In the rows, zero is written as 128.
runs of hidden systems:
Koli, path 1 (11 x 18):
[[102 171 190  89 137 123 163 118 104 145 128 151 190  99 144 144 130 121]
 [148 157  97 170 154 114 187  95  74 173 121 128  98 152 121 108 153 131]
 [128  87 109 138 113 139 113 112 163 106 127 136  71 181  82  89 115 146]
 [119  79 155  63  85 126  82 109 153 119 142 139 142  75 146 152 142 129]
 [ 97 178 112 130  98  86 132 134  93 158 121  94 175  93 176 139 114 131]
 [120 181 141 161 163 119 179 143 131 142 156 117 104 168  91 131  79 148]
 [170  58 127 146 173 126 129 109 160 126 153 159  76 104 100 144 151 117]
 [106  85  98 140 100 115  78 135 161  94  71 114 157  94 150 114 151  98]
 [ 83 195 176  87 108 142 133 146 118 125 116 100 181 126 116 133 116 105]
 [162 166 130 143 165 126 157  98  70 179 188 137 115 145 113 133 149 107]
 [136  91  78 188 120 132 109 100 146 110 137 156  88 183 128 106 130 141]]
ludu, path 2 (11 x 18):
[[155  75 112  99 130 168  91 178 102 128  83 137 114 154 129 119 145  96]
 [194 138 156 105 177 160 148 164  85 145 160 141 122 158 126 148 101 140]
 [114 121 164 141 127 120 184 111  94 187 132 158 160 172 146 123  85 150]
 [105  53 110 122  97 115 125 125 114 188 103 161 118  96 169 146 123 138]
 [158 111 108  88 120 186 106 137 112 117 113 129 106  81 148 163  79 166]
 [106 172 173 102 154 182 148 148 107 123 104 134 173 105 123 146  67 122]
 [112 110 143 153 185  78 144 130 125 156 119 143 168  68 147 127 104 104]
 [153  84  73 188 143 124 112  87 131 117  94 117 123  96 140 106  91 144]
 [123 132  92 159 132 208  97 149 109 118  77 111 118 135 103 129 109  81]
 [141 169 123 150 182 134 115 196  94 148 164 125 140 138 131 158 112  86]
 [128 125 122 182 139  90 120 130 117 138 168 147 169 178 169 118  81 147]]
Koli, path 3 (11 x 18):
[[107 106 101 104  85 126 109  73 132 110  96 128  97 146 108  58 117 158]
 [109 126 153  62  71 140 113  82 127 147 149 117 127  86 125 142  95 158]
 [122 154  91 136 109  96 130 121  94 189 168  99 115  79 155 157  92 149]
 [115 144 100 178 156 108 131 158 165 123 157 114  91 124 108 142  64 155]
 [150  92 149 144 180 126 123 142 188  94 135 131 114  69 108 174 133 111]
 [129 117 119 162 149 123 110 146 137 113  78  87 170  84 132 134 158  63]
 [ 99 181 149 144 146 168 122 141 113 119 111 113 165 163  90 102 127  66]
 [149 151 137 132 145 177 122  86  90 134 170 174 122 161 108 128 174  89]
 [138 115  87 148  81 143  99  94 116 110 131 147 120 182 161 125 178 141]
 [111 122 158  84  58 131 124 161 149 118 137 128 144 183 159 157 131 170]
 [142 119 163  83 126  66 159 167 107 178 164 138 146 133 166 160 137 160]]
dig, path 4 (11 x 18):
[[127 118 114 127 100 182  73  76 140 118 166 120 105 128  90 129 144  87]
 [128 137 105 190 125 111 114 109 161 119 183 107  93 189  91 113 120 126]
 [ 54 121 113 160 103 103 133 175 157 145 111 154 104 175 123 128 137 110]
 [ 90 129 136 109 115 130  88 195 160 123 155 143 132 102 151 192 117 109]
 [128 144 147 161 136 149 121 155 144 108 133  96 182 133 145 158  48 147]
 [122 128 141 141 149 190 162 145  84 164  96 158 135 160 129 134  59 138]
 [139 151 101 104 143 145 113 119  60 165 174 185 115 115 163 138 103 148]
 [111 155  97 124  74 118 104  63  97 130 143 128 155 122 176 112 115 167]
 [103 139 148  96  59 169 153  62 129 141 124 118 110 149 105 131 131 153]
 [114 160 155 107 133  94 162 101 150 146 192 126  82 131  84 132 117 150]
 [ 54 146 135 143 132  58 148 118 160 137 121 143 139  95 123 104 116 127]]
Das, path 5 (11 x 18):
[[137 157 147 178 147 160 144 109 143 113 134  90 179  97 130 176  94 116]
 [119 116 178 111 110 142 172 168 139 163 100  75 130 175  86 141  97 123]
 [115  76 127  95 149  89  96 182 167 116 111 147  90 118  99 100 132 106]
 [157 143 100 163 187 109  83  97 129  76 150 127 141 113 117  76 120 110]
 [166 156 132 167 145 136 148 111  68 186 173  93 150 164 125 138 124 103]
 [164  92 155  88  94 101 141 166 137 163 167 106 104 147 138 180 158 149]
 [112 112 127 101 100  96  96 118 172  69 147 174 114 170 139  96 143 165]
 [ 75 168  92 187 150 124 121 103 110 128 148 190 131 135 147 117 114 122]
 [127 175 130 151 133 114 177 132 120 165 137  93 136  78 151 188 103 149]
 [112 137 169  57  81 105 166 126 146 134 105  85 122 135 103 114 118 163]
 [ 80 106 120  93 128 121 104 107 135 126 107 181  93 108  95  79 155  94]]
ludu, path 6 (11 x 18):
[[129  75 120  72  64 141  97 130 106 159 126 147 120 139 162 140 126 159]
 [141 118 173  47 126 179 123 142 122 119 142 167 120 104 133 160  98 154]
 [114 147 186  96 163 124 194 123 131 136 114 155 149  89 132 145  88 162]
 [117 103 128 135 132  87 168  93 126 153  72 114 149  57 148 115 115 140]
 [152 109  84 135 128 158  99  84 110 127  85  91 120  56 120 114 120 105]
 [139 175 112 149 165 202 103 113  97 123 141 109 124 103  94 136 105  77]
 [ 99 179 118 199 168 121 132 131 115 149 169 135 152 132 127 144 111  92]
 [ 95 111  85 202 111  85  98 133 153 130 142 133 141 144 166 137 120 127]
 [119  94  92 139  96 144  62 179 165  82 113 124 117 164 140 131 120 125]
 [144 142 153  97 159 144 110 214 140  82 124 138 130 179 117 124 121 121]
 [153 125 174 119 173  77 171 166 120 129 128 150 159 188 137  99 128 147]]
Dema, path 7 (11 x 18):
[[142 123 109  98  94 146 128  97  85 192 139  93  98  72 129 159 118 130]
 [113 129  93 199 145 134  91 109 127 151 175 123 105 163  94 107  92  97]
 [ 80  93 136 133 132 128 108 160 155  96  96 212 142 157 153 120 153 109]
 [166 113 125  74 146  98 117 140 103 124  97 119 144  60 152 125 176 110]
 [141 171 131 131 112 116 132 135  90 172 143  39 153 164 103 110 111 103]
 [114 103 165 143 110 152 126 171 162 144 171 141 125 188 123 183 102 127]
 [166  81 153 123 185 118 112 119 177  68 134 162 131  87 124 131 128 136]
 [138 150 139 106 110 118 158  83 123  97  66  89 157 131 115  71 142 144]
 [138 133 111 114  55 154 148 117 103 172 131  94  97 150 143 173 145 156]
 [157 134  91 181 159 134  90 112 132 117 203 147 101 131 135 147 106 136]
 [ 98 135 142 137 158 109 133 117 130  85 110 200 167 155 153  77 120 142]]
papam, path 8 (11 x 18):
[[129 161 114  53 146 141  92 154  91  93  95 147 129  96 134  91 134 119]
 [ 85 183  89 169 128  95 107 114 124 113 123 117 164  78 164 129 134 110]
 [149 133 126 182 129 127 173 145  96 196 146 100 134 169 143 169 114 130]
 [139 119 157  92 123 166 120 154  96 137 115 129 137 209  99  87 101 116]
 [ 80 138  86 122 132 117  66 160 152  82  98 138 107 112 106  83 133  89]
 [171 146  67 184 149  87 117 120 123 118 151  87 112  99 150 142 149 133]
 [159 119 154 166 119 117 159  83 120 149 157  98 159 192 125 110  88 163]
 [ 93  83 146 112 132 136 136 151 153 132  99 163  90 169  87  94  84 135]
 [155 128  81 100 165 124 101 144 125  76  98 156  84  73 135 110 146 144]
 [134 168 105 155 115 100 146  67 127 101 126 110 161  94 170 124 125 172]
 [104 121 156 147 113 115 200 128 125 193 125 120 124 151 127 155  75 166]]
Das, path 9 (11 x 18):
[[156 198 130 121 116 143 177 109  90 150 133  54 124 140 108 133 116 151]
 [108 113 148  63  87  97 136 158 117 169 114 125 110 140 121 125 186 108]
 [117  90 121 120 125 106  79  82 175  77 141 168 128  83 136 115 167 117]
 [115 166 108 197 126 188 121  68 124 112 144 125 143 151 116 133 105 111]
 [115 146 136 138 114 152 157 195 117 176 116  90 125 138 128 194 120 106]
 [122 102 170  72 117  81 117 183 185  90 109 107 144 117 129 125 131 145]
 [ 98 112 138 144 159 112 100  89 142 105 136 164 145 147  95  52  99 106]
 [156 137  97 185 187 143 138 113  99 173 161 117  97 103 105 146 110  95]
 [196 156 129 103 112 107 150 153 118 131 142  43 115 142 124 153 148 152]
 [109 112 152  74  82  85 101 138 127 130 141 146 144 189 137  84 170 121]
 [102 101 114 161 149 114  91  88 149 121 181 205 126  98 150 143 141 112]]
dig, path 10 (11 x 18):
[[145  70 161 102 172  73 128 146 170 118 137 148 104 126  91  97 144 117]
 [133 117 124 158 184  96 123 146 160  69 100 166 149 101 149 122 177 105]
 [155 133 109 152 143 160 126 160 119 109  67  84 146 103 131 157 173  78]
 [195  97 121 121 139 135 104 172 107 147 131  62 122 154 105 122 115 102]
 [167  69 134 126 141  93 109 151 118 125 135 157 141 195 150  92 131 142]
 [152 101 126 128 121 132 140 135 126 103 108 188 136 153 185 161 196 150]
 [175 153 119 114 104 123 166 147 120 121 113  80 125 117 163 187 171 164]
 [157 123 157  75 111  87 169 163 121 150  99  62 137 144 123 115 105 167]
 [145  86 194  63 158  97 155 132 125 131 118 174 150 126 131 105 126 149]
 [167 127 146 125 178 113 158  81 121  98 119 169 154  70 158 140 168 141]
 [163 143  94 140 136 133 160  90 102 122  67  80 120  78 125 121 163 121]]
papam, path 11 (11 x 18):
[[ 90 151 134 195 151  97 181 112 142 134 130 175 144 151 146 141 144 131]
 [160  96 131 116 108 146 173 172 103 152  78 132 110 183 150 151 152 155]
 [122 136 136  60  96 149  88 146 124  96  87  90 157 114 122  97 100 132]
 [ 92 169 107 155 162 103 110 132 143 127 142 100 128  55 106 132 100  94]
 [179 137 122 180 179 117 172 103  80 172 158 135 127 145 135 140 150 114]
 [111  97 140 127  82 153 132 102 108 140 100 156 148 212 136  89 133 131]
 [ 89 113  85 101  90 138  77 178 156 115 110 123  80 118 119 130 106 131]
 [176 178 106 118 168  96 100 131 120  98 182  96 127  82 135 133 114 143]
 [121 144 167 181 153  86 174  89 140 128 148 138 177 167 132 112 120 135]
 [121  63 137 144 130 140 176 165 139 154  69 155  97 175 118 136 136 131]
 [164 115 107  68 120 166  98 136 111  88  77 112 113  99 128 108 127 142]]
Dema, path 12 (11 x 18):
[[154 118  81 148 136  92 130  70  89 150 138 126 129  84 161 101  96 167]
 [101 139  89 166 128 144 151 136  76 169  90 152 125 172 146 100  83 139]
 [117 111 116 155 163 167 138 159 100 162 105 188 123  94 161 185 135  99]
 [113 124 128 158 168 103 103 115 119 139 125 116 185  62 137 122 118  72]
 [ 80  90 151 113  85 114 111 147 125 173  94 102 175 139 128 107  91  98]
 [159  53 130 119 126 169  93 162 130 158 123 111 102 125 109 156 117  90]
 [162 114 131 171 158 158  89 119 149  81 128 100 151 152  96 112 152  69]
 [130 104 167 109  75 126 113 123 146  99 114 121 190 171 159 131 176 126]
 [210  87 133  96 107 105 119 127 117 133 159  89 135 135 159 147 132 169]
 [191 140 129 171 155 142 151 121 115 110 141 100 132 199 118 106  91 165]
 [135 133 157 152 131 167 188 120 137 100 101 176 152 163 164 175 135 172]]

runs to name:
path 13 (2 x 18):
[[169  67 103 192 168 125 120 164 131 134 106 120 140 122 153 157 104 122]
 [143 109 102 161 133 164 111 166 108 136 101  96 128 177 118 111  57 129]]
 | ludu
path 14 (2 x 18):
[[152 208 118 125 142 118 166 149  90 134 151 114 116 140 137 158 176 130]
 [189 101 123 170 146 103 128 127 143 114 165 103 111 207 110 110 138 139]]
 | Koli
path 15 (2 x 18):
[[ 84  84 162 105 115  83  97 163 141 154 146 162 142 179 118  92 122 102]
 [147  89  98 140 158 143  69 184 154  81 118 158 114 112 150 153 137 111]]
 | papam
path 16 (2 x 18):
[[196 148 107 127 121 118 150 156 120  94  95  69 123 151 145 137 156 164]
 [153 117 165  79 116  93 165 173 106 153  91  98 144 179 129 105 149 135]]
 | dig
path 17 (2 x 18):
[[116 145 141 115 138  66 171 191 144 112  99 150 130 142 162 144 175 152]
 [160 102 149 118 127 116 146 171 124 120  65  87 189 117 167 147 128 137]]
 | papam
path 18 (2 x 18):
[[126  98 105 175 127 189  90 106 130 131 137 123 112 169  90 110  75 106]
 [112 138  91 163 133 151 101 140 114 132 169 181  84 191 121 120 118 126]]
 | dig
path 19 (2 x 18):
[[120 126 119 121  91 125  77 157 118 152 133  61 169 115 142 140  79 107]
 [106 119 128 113 162 134  51 135 128 107 165 169 145 116 117  92  74 101]]
 | ludu
path 20 (2 x 18):
[[112 139 100 155 182 130  77 151 125  89 120 173 155  88 155 121 119  91]
 [136 193 138 143 155 178 155 116 132  61  89 132 150 126 126 139 152 123]]
 | Koli
path 21 (2 x 18):
[[113 216 131 135 168 157 170 110 112 110 134 146 106 123  97 125 113 133]
 [125 149 131 135 133  85 193 138 119 161  83  90 119 108 121 137 183 110]]
 | Das
path 22 (2 x 18):
[[ 97 173 113 181 127 160 135 113 127 132 165 147 118 177 119 135  70 150]
 [139 157 121 107 140 103 156 176 114 130 137 144  80 198 116 106 142 157]]
 | papam
path 23 (2 x 18):
[[ 89 155 158 140  70 130 123 100 164  99 156 131 167 187 137 138 144 138]
 [161  72 134  78 112  93 115 115 144 119 161 168 107 105 167 143 131 189]]
 | Dema
path 24 (2 x 18):
[[106 142 146 128 146 160  88 120 125 156 201 133 132  99 103 156  75  91]
 [ 88  73 166 131 145 101 112  98 169 126 136 169 133 134  90  84 119  95]]
 | Dema
path 25 (2 x 18):
[[140 100 155  79 105 104  89 168 134 107 123 103 150 187 114  82 137 117]
 [166 103 162  80 171 117 132 133 116 124 151 176 105 162 103  90 152 129]]
 | ludu
path 26 (2 x 18):
[[143 117 180  77 144  90 140 172 153 114 114 101 175  89 141 142  94 151]
 [153 128 163  99 126 160 159 111 130 141 113  62 121 124  76 122  69 145]]
 | Dema
path 27 (2 x 18):
[[117 163 113 139 147 104 135 175 135  77  84 153 159 117 177 140 179 125]
 [149 142 132 156 103 125 165 149 127 135  82  51 170 141 152 165 134 134]]
 | papam
